A single turn carries every row of the set below to another of its rows. Some are shown first; where does it send the rows asked next?
k_351: [ 2.76 -2.53 -0.25  0.58  0.39  0.42 -1.48 -0.29 -4.70 -2.50 -0.33  1.05
  0.69  2.23  2.13]
k_410: [-4.07 -1.01  1.83 -2.01 -0.85  1.31  0.73 -0.19  4.52  0.23 -2.13  1.98
 -0.77 -4.35  0.40]
k_349: [-3.61 -0.15  2.48  0.78 -0.12  2.18  3.50  1.83 -1.05 -1.58 -3.78 -1.21
  0.14 -5.06  0.27]
k_426: [ 1.35 -1.45 -2.91 -3.07 -1.56 -0.13  0.40 -2.40 -1.93  0.29  2.62  0.91
  0.52  0.46  3.82]
k_665: [ 0.82 -0.70 -1.13  1.34  0.43 -0.37  0.17 -5.01 -1.26 -0.62  0.37 -1.22
  0.01 -3.33  4.17]
k_306: [ 2.14 -1.38 -1.53 -2.64 -0.66 -1.13 -0.90 -2.69 -2.13 -0.60  2.36  0.71
  0.11  0.99  3.62]
k_432: [-0.95 -0.76 -1.11 -1.45  2.34  3.41  1.76  4.98 -1.29 -0.52 -3.20  1.82
  0.46 -0.24 -2.28]
k_908: [ 0.66 -1.74 -0.49 -0.53  1.79  3.75  3.07  4.14 -1.50 -1.88 -3.29  2.60
  1.74 -0.80 -1.97]
k_459: [ 0.01 -2.22 -1.60 -3.83 -1.60  2.79  0.84  1.29  2.91  1.22 -0.09  3.93
  1.13  0.87 -0.99]
k_779: [-4.59  0.94  1.68  1.15  0.62  2.92  2.00  2.06 -0.52 -1.13 -4.10 -0.56
 -0.96 -3.55 -0.97]
k_326: [ 2.02 -0.13 -1.56 -0.96  2.10  2.33  2.17  4.03 -0.46 -2.10 -3.28  0.82
  1.04  0.72 -2.42]
k_841: [-0.67 -1.30  0.15 -2.26  1.46  2.56  2.42  5.29 -0.51 -1.49 -2.63  2.67
 -1.30 -0.73 -2.02]
k_322: [-2.40  1.26  2.22  1.21  0.40  1.20  2.09  1.96 -0.53 -2.98 -4.44 -2.70
  0.08 -3.21 -0.81]
k_77: [-5.20  0.60  0.91 -2.16 -1.29  1.67  0.23 -1.18  3.82  0.96 -1.36  0.78
 -0.05 -3.52  0.11]
k_179: [ 0.44 -0.89 -0.27  0.34  0.02 -1.29 -0.25 -4.73 -1.17 -0.48  0.20 -0.94
 -0.09 -2.92  5.13]
k_523: [-1.54 -0.98 -1.86 -4.72  0.43  2.26 -0.09  1.78  2.97  1.64 -0.50  3.16
  1.33 -0.08 -1.22]
k_999: [-4.22 -0.56  1.36 -2.67 -3.52  1.20  1.25 -0.97  3.36  1.42 -0.55  0.06
 -0.44 -3.36  1.25]
k_405: [ 1.40 -2.82  0.22  4.03  0.74  1.04 -1.42 -2.02 -3.60 -1.50 -2.21 -1.12
  0.59 -1.29  2.98]
k_340: [-3.85 -0.55  2.96  0.64  0.07  2.40  1.84  2.72  0.48 -2.15 -3.98  0.96
 -1.84 -3.50 -1.02]
k_897: [-3.37  0.42  1.52 -1.63 -2.54  0.06 -0.36 -1.24  4.32  0.43 -1.93 -1.90
  0.17 -2.87  0.84]
k_702: [-0.89 -1.70 -1.05 -4.96  0.66  1.53  1.25  2.38  3.56  0.95 -0.66  3.64
 -0.28 -1.55 -0.59]
k_359: [ 1.71 -0.88 -1.58 -2.70 -0.53 -0.93 -0.62 -3.21 -2.44 -1.17  3.05 -0.18
  0.54 -0.01  2.81]
k_743: [-0.23 -2.48  0.95  3.77  0.07  1.45 -0.33 -1.69 -4.28 -2.75 -2.69 -0.31
  1.90 -1.85  3.17]
k_557: [ 2.21 -2.95 -0.30 -0.02 -0.20  0.37 -2.19 -0.17 -4.75 -2.09  0.49 -0.02
  1.13  2.06  1.60]
k_842: [ 1.06 -2.12  1.09  3.52  1.02  0.27 -0.78 -2.21 -3.78 -2.34 -2.46 -0.66
  0.57 -1.71  3.71]
k_690: [ 1.88 -2.33 -1.17  0.14 -0.73  1.64 -0.34  0.25 -5.27 -2.70  0.18  1.58
  1.18  2.47  1.56]
k_50: [-0.75 -1.63 -0.82  0.56 -0.75 -0.24  0.32 -4.37 -0.93  0.14 -0.33 -0.98
  1.19 -3.93  5.46]
k_106: [ 0.94 -0.95 -2.28 -3.84 -0.79  1.10 -0.27  0.81  4.42  1.33 -0.76  1.58
  1.09  1.06 -0.78]

k_426 turns into k_50
k_359 turns into k_665
Where do these go?
k_349 turns into k_908
k_779 turns into k_432
k_326 turns into k_106
k_841 turns into k_702
k_351 turns into k_306

